rotation steps, each row followed by its count of steps
The counts run from 0 to 164.
[160  91 145 129 162 100 147 129 110 122 181 128 109 148 140 125 133 100
 114 105 139 144 124  95 190 121 126 112  77 135 136 102 142 158 160 150
  76 117 119 125 146  82 134 117 163 138 104  84 128 126 118 100  84 124
 194 118 110 103  74  97 104 127 146 111 138] -> 24
[ 80 148 131 134 102 158 112 129 141 147 114 123 135 125 157 169 106 131
 153 119 105 127 131 165 135  99  99 165 169 140  89 152 108  97  88 158
 193 164 161 113 157 132 114 122  90 154 134 185 120 140 125 134 155 146
 111 139 133 148 140 146 102 142  97 168  88] -> 64
[167  90 103 130 164 108 157 187  95 133 155 144 119 129 144 101 127 100
 135 117  83 130 167 163 120  89 127  98 115 123  90  92 113  80 173 164
 169 136 142 119 176 104 116 120 136 127  94 138 104 119 124 143 118 138
 157 134 113 168 127 126  87  98 134 110 150] -> 151
[ 91 162 153 137 118 116 117 151 110 155  87 104 147 153 143 175 101 121
 181 137 130 122 136 156 153 118 136 138 122 150  89 105 149  91  82 108
 186 135 157 140 125 155  83 145 142 142 119 160  75 121 102 145 145 165
 148  92 148 177 139 144 140 149 130 179 130] -> 69
[136 115 106  83 161 131  98 135 137 136 160 147 106  85  89  95 168 158
 105 129 135 156 108 113 114 160 133 104 183 112 145 140 146 175 131 101
  83 114  99 169  80 113 179 118 104  98 169 106 137 139 156 105 114 120
 119 141 110  98 128 108 147 143 129  88 112] -> 106
[127 143 122 121 107 201 105  73 152  93  92 159 132 153 120 129 119 120
 109 122 180 101 122  94  96 124 129 119 143 131 162 154 133 126 134 124
  84 115  93 124  83 167 133 128 121 102 158 127 187 130 129 147 155 140
  71 164 105 106 134 124 140 129 105  97 124] -> 115
[105 136 108 153 101 178 140 146 175 147 115 106 131 153 153 132 150 127
 142 142 147 105 176 149 126 120  73 137 114 128  81 163 118 144 166  89
 149  97 118 116 167 125 103  79 129 155 160 166 118 111  97 114 150 120
 133 147  88  90 150 119 110 101  69 157 129] -> 139
[ 89 145 119 148 147 128 106 162 158 131 143  95 124 112 138 155 149 125
 137 132 177 155 175 159 171 141  71 130 113 115 123 161 155 151 106 116
 129 110 114 103 149 148 122 111 139 150 138 114 124 154  49 126 138 165
 163  78 101  85  94 135 127 153 123 164 115] -> 133
[147 139 121 183  81 130 147 145 114 112 103 118 148 150 149 120 140  93
 142 156 120  78 184 149 114 119 121 120 101 133 104 125 107 104 140 114
 164  78 141 115 183 162 103 108 154 148 109 147 122 110  81 151 151 103
 128 112 126 138 157 139 136  87 101 151 182] -> 144
[ 95 155  97  99 131 159 115 158 157 148 144 109 128 113 127 163 163 112
 139 125 158 151 138 139 191 146  63 135 112 147  67 150 155 148 163  92
 138 111 113  96 161 123 121  92 145 137 184 144 101 138  84  91 131 115
 129  92 116  94 132 113 110 134 129 166 112] -> 1
[167 128 120 127  82 151 150  87 101 112 103 145 131 148 126 172 108 111
 103 106 111 116  74  49 180 101 154 134 109 161 128 101 134 115  97 143
 115 131 157 149 128 134 123 133 146 138 136 117  96 123 183 142  94 136
 136 157 147 157 157 118 141 125 150 114 167] -> 92
[133 122 109  81 161 137  89 121 146 140 169 142 111  86  87  95 166 144
 107 120 132 150 109 113 119 159 129 105 188 121 140 135 147 168 137 108
  81 108 100 160  90 109 180 115 111  96 170 112 153 145 144  93 120 107
 105 137 110  95 116 106 139 142 127  95 104] -> 107
[141 105 113  98 132 142 156 107 100 127 103 151 125 137  98 132 109 133
 133 115 119 145  65  47 159  99 159 140 113 156 115  96 125 137 118 156
 135 122 142 153 106 104 108 149 130 125 140 129 110 118 206 112  84 136
 139 193 134 169 175 122 155  97 148 113 136] -> 95
[179 135 125 136  78 145 138  74 104 118 133 142 137 136 141 178 116  90
  96  93  92 106  90  63 199 106 139 130 124 175 119  91 123  96 106 147
 113 130 168 143 148 134 126 119 159 138 134 114 106 125 160 142  98 115
 125 130 157 138 144 108 125 127 153 122 161] -> 90
[165  84 129 116 183  99 151 145 112 132 188 142 110 140 138 114 129 102
 118  93 130 146 126  99 186 112 125 102  88 140 119  92 138 143 172 157
  84 125 117 127 145  76 130 121 160 132 104  95 128 128 124 104  82 129
 184 127 104 114  85 102  97 116 146 104 128] -> 23
[130 115 129  92 172  80 130 120  87 125 139 129 128  89  77 106 125 129
 142 126 116 156  79  77 160 140 158 120 116 162 129  86 129 164 103 149
 135  96 128 162  94 105 136 150 138 115 125  92 133 139 166  80  92 107
 152 126 152 152 143 134 179  95 164 131 140] -> 99
[144  98 134 146 131 118 176 156 106 150 146 134  87 157 149 144 132 142
 119 112 126 138 120 111 148 115 140 133  83  91 120 119 150 139 158 120
 106 171 137 129 159  85 119 113 143 156 129  89  75 110 161 133  94 156
 190 147 118 122  79  92  84 149 155 108 145] -> 158
[101 136 123 130 157 122 119 138 127  66 100 132 142 112 107 115  95 124
 129 144 169 150 136 125 111 114 127 131  92 129 177 142 120 117 107 194
 141 114 112  77 104 176 114 168 141 115 100 118 181 153  79 162 143 161
 110 111 124 146 136 192 168 113 141 143 127] -> 123
[124 135 119 106 155  92 162 165 146 185 123  86 144 130 129 125 138 156
 169 153 102 154 145 173 118 152 145 128 109 139  69  93 125 108 183  79
 173 141 130 137 117 106  89 136 142 107 125 159  64  99 143 106 126 125
 142 100 135 144 166 121 109 116 133 156 125] -> 75
[176 131 119 138  81 143 139  83  99 115 110 148 131 141 131 179 111 100
  99 102 105 109  79  55 193 106 148 130 116 166 129 101 131  99  94 143
 113 128 162 147 138 134 123 124 157 135 131 113 104 121 170 142  93 127
 128 139 154 146 154 117 132 127 154 116 171] -> 91
[162 117 105 180  90 122 164 173 106 111  91 134 132 153 153 118 132 110
 124 155 106  90 180 148  89 103 125 118 109 113 118 126 112  86 142 120
 161  96 141 122 172 156 107 122 144 144 110 147  95 103 103 175 137 131
 133 131 117 157 168 151 126 101 110 126 189] -> 146
[101 138 131 119 157 133 110 103 127  65 111 142 154 122 115 110  98 107
 140 135 171 129 134 122 115 116 123 133  93 155 156 132  98 115 130 197
 142 109 108  73 102 164 108 163 134 109 101 134 210 152  96 142 151 143
  94 129 129 140 139 179 158  97 137 138 114] -> 121
[166  96 110 133 168 101 159 181  86 135 166 147 119 127 142 111 124  93
 134 111  87 127 165 157 137  96 133  95 112 128  92  82 114  82 169 162
 159 139 147 116 177 107 111 121 151 132  95 129 104 124 119 136 110 141
 170 114 126 166 108 118  84 113 148 114 152] -> 152
[ 89 151 158 148 109 113 128  87 162 117 154  96 137 108 147 122 119 145
 132 139 125 124 133 189 103 154 102 163 117 112 153 160  96 137 131 139
 134 178 122  71 154 126 135 129 120 137 103 121 178 140 108 131 165 101
 102  92 159  89  80 141 101 138 141 157  84] -> 56
[118 144 119 165 100 161 137 133 148 139 123 107 147 153 149 119 149 100
 152 149 130  88 186 154 124 126  85 132 104 149  76 141 107 126 163 108
 167  83 124 111 179 134 106  80 141 153 131 168 135 107  82 108 153  96
 125 134 109 104 152 129 119  78  79 166 141] -> 141
[100 143 130 124 134 109 155 170 134 177  79 101 136 154 130 157 120 161
 178 148 130 143 139 154 118 128 149 133 108 125  89 110 145  93 132  79
 175 140 144 147 105 141  78 147 134 122 131 160  45 101 136 136 131 170
 153 115 132 169 156 130 128 143 126 158 138] -> 72
[114 163 105 138  88 155 128 148 140 129 108 107 135 143 140 174 170 108
 128 138 160 112 144 118 173 152  86 138  90 140  92 153 163 144 143  73
 125  84 119 111 169 143 120  90 157 143 172 135  98 121  79 116 133  90
 122  80 129  93 150 122 142 126 117 166 160] -> 4
[144  87 131 136 136 128 181 142 109 157 153 128  86 153 148 133 134 144
 121 111 127 133 110 111 146 113 132 140  86  89 117 125 144 149 164 116
 103 167 132 125 163  73 119 111 131 153 139 104  79 115 179 117  93 140
 190 159 121 115  84  81  80 146 142 105 135] -> 159
[ 89 150 118 151 127 136 112 163 162 135 129  96 119 126 144 156 150 130
 131 136 178 149 177 148 157 143  76 132 110 112 130 172 156 154 112 101
 122 112 110 105 146 157 123  94 139 158 145 120 109 147  57 132 142 165
 168  86  98  83  96 126 133 159 115 159 128] -> 134
[184 128  86 118  80 136 157 121 160 155 144 123 125 116 150 154 157 141
  73 114  77 136 118 126 146 135 126 129 148 127 109 121 115  97 169  94
 103 167 159 130 151 115 150 106 125 123 146 137  64 110 171 144 109 103
 101 127 135 113 167 105  79 138 135 104 146] -> 84
[100 161 144 166  69 131 126 106 155 120 119 105 129 115 156 156 120 152
 116 139 123 119 126 174 110 137 102 176 138  99 164 180 112 120  88 136
 139 179 144  78 160 154 136 134 101 160 121 133 142 141 108 161 160 124
 103 105 154 100 108 153 116 160 125 160 108] -> 59
[137 137  89 148  74 171 152 157 135 121  82 129 127 161 140 157 160 124
 115 147 145 100 142 106 132 128 105 137  95 123 101 151 148 136 163  75
 131  86 123 122 159 142 116 104 139 138 174 162  87 101 108 133 128  95
 106 136 112 118 197 130 140 110  91 138 179] -> 7
[128 144 120 167  92 145 137 136 135 125 120 110 153 153 148 123 145  96
 148 148 120  77 187 155 126 131  92 129 107 148  79 134 100 120 152 106
 168  82 125 111 182 143 103  90 148 152 129 159 139 107  79 122 151  88
 124 120 112 110 156 128 129  72  80 164 159] -> 142
[171  72 112 107 189 112 150 173 105 131 173 156 107 141 142 110 130 106
 110  90 126 159 129 103 162  91 132  99 101 131 117  93 140 124 182 164
  97 127 117 131 135  78 131 130 142 118 113 124 114 126 137 122  82 145
 175 147  88 142 114 111  86 122 137  90 131] -> 21
[133 128 116  82 160 142  79 110 146 137 172 145 123  88  97  98 163 123
 105 116 140 136 116 120 126 166 122  95 191 126 134 128 143 174 141 106
  82 105  98 159  92 115 181 106 116  97 165 111 167 143 137  93 126 105
  98 124 112  83 111 101 136 139 123  99 101] -> 108
[ 96 147 111 157 113 148 123 158 172 141 115  97 118 139 143 161 149 133
 136 140 180 142 174 144 154 136  75 141 103 105 122 181 158 151 120  87
 125 113 110 108 146 155 116  91 135 163 155 129  99 138  62 135 144 163
 165  99  91  80 105 125 122 153 106 155 129] -> 135
[ 98 137 162 136 156 117 140 113 163 137 128 111 115 153 134 103 110 173
 144 144 160 137 133 175  49 141 144 144 108  82 161 142 121 138 163 112
 108 182  92  99  90 128 110 150 122 108 111 109 152 119 141 140 156 163
 126 142 122 106  73 118 102 154 131 116  92] -> 51
[154  95 150 156 135 102 146 122 110 118 164 125 101 152 137 124 139 119
  98 112 147 127 114  81 178 126 132 132  66 112 159 126 150 176 138 131
  62 114 112 127 141  88 142 112 158 153 118  73 126 128 127 114  81 120
 194 127 117  89  82 102 126 135 139 110 153] -> 26
